In the data rows, the value 128 means zero.
Here are some points:
[181. 214. 133. 118. 169.  56. 124. 147.]
[115. 129. 136. 105. 124. 139. 123. 125.]
[183. 136. 133. 143. 183. 105. 111. 201.]
[132. 136. 136. 130. 179. 133. 127. 173.]
[102. 152. 125. 133.  97.  59. 114. 113.]
[117. 141. 145. 142. 135. 120. 141. 120.]
[187. 107. 117. 125. 171. 123. 106. 168.]
[ 74. 126.  92. 178. 221. 135. 135. 138.]
[101. 129. 125. 148. 147. 147. 130. 167.]
[136. 130. 132. 121. 144. 170. 146. 116.]
[177. 152. 135. 122.  51.  81. 129.  98.]
[153. 122. 165. 106.  56.  94. 112. 151.]
[178. 183. 124. 128. 103. 177. 130. 115.]
[156. 116. 126. 151. 160.  60. 125. 149.]
[142. 165. 141. 128. 120.  95. 156. 116.]
[117. 173.  69. 160. 183. 148. 148.  82.]
Here are 10 more points, each followed by its number:
[120. 138. 116. 156. 188. 147.  90.  54.] 0
[123.  97. 174. 107.  80. 184. 129. 129.] 1
[150. 138. 116.  52. 215. 174. 121. 156.] 2
[119. 134.  95. 138. 201. 193. 147. 143.] 3
[178. 182. 103. 139. 123. 175. 115.  99.] 4
[111. 121. 150.  84. 105. 151. 171. 108.] 5
[115. 102. 138. 129. 135. 201. 141. 149.] 6
[161. 176. 119. 133. 204.  19.  72. 157.] 7
[132. 163.  99. 136. 170. 192.  98. 107.] 8
[176. 117. 109.  84.  87. 211. 151. 130.] 9
Which of these numbered points is nearest to each point below, looking only along the 2 directions in which the first points spread most? Its number follows each.
[141. 108.  97. 170. 158. 188. 113. 128.] > 8
[186. 126.  48. 218. 223. 160. 143.  85.] > 3
[122. 145.  88. 120. 144. 169. 150. 138.] > 6
[135. 163.  94. 177. 225. 233. 130. 152.] > 3
[157. 103. 161. 115. 128.   0. 139. 125.] > 7
[164. 145. 161. 127. 103.   0. 121. 134.] > 7
[150.  94.  76. 120. 171. 172. 161. 135.] > 8
[ 83.  89. 136. 130. 111. 204. 141. 111.] > 0
[156. 143. 134. 138. 118.   5. 109. 121.] > 7
[115. 123. 111.  87. 158. 172. 134. 117.] > 6
[122. 147. 197. 127.  75.  23. 123. 183.] > 7
[125. 165.  92. 164. 221. 100.  86. 121.] > 2
[ 72. 119. 119. 195. 165. 229. 144. 153.] > 3
[108. 158. 143. 138. 236. 111. 144. 134.] > 2
[ 65.  86. 141. 105.  86. 141. 155.  59.] > 5
[158.  89. 108. 176. 152. 111. 103. 122.] > 2
[140. 128.  86. 135. 122. 130. 109.  77.] > 4
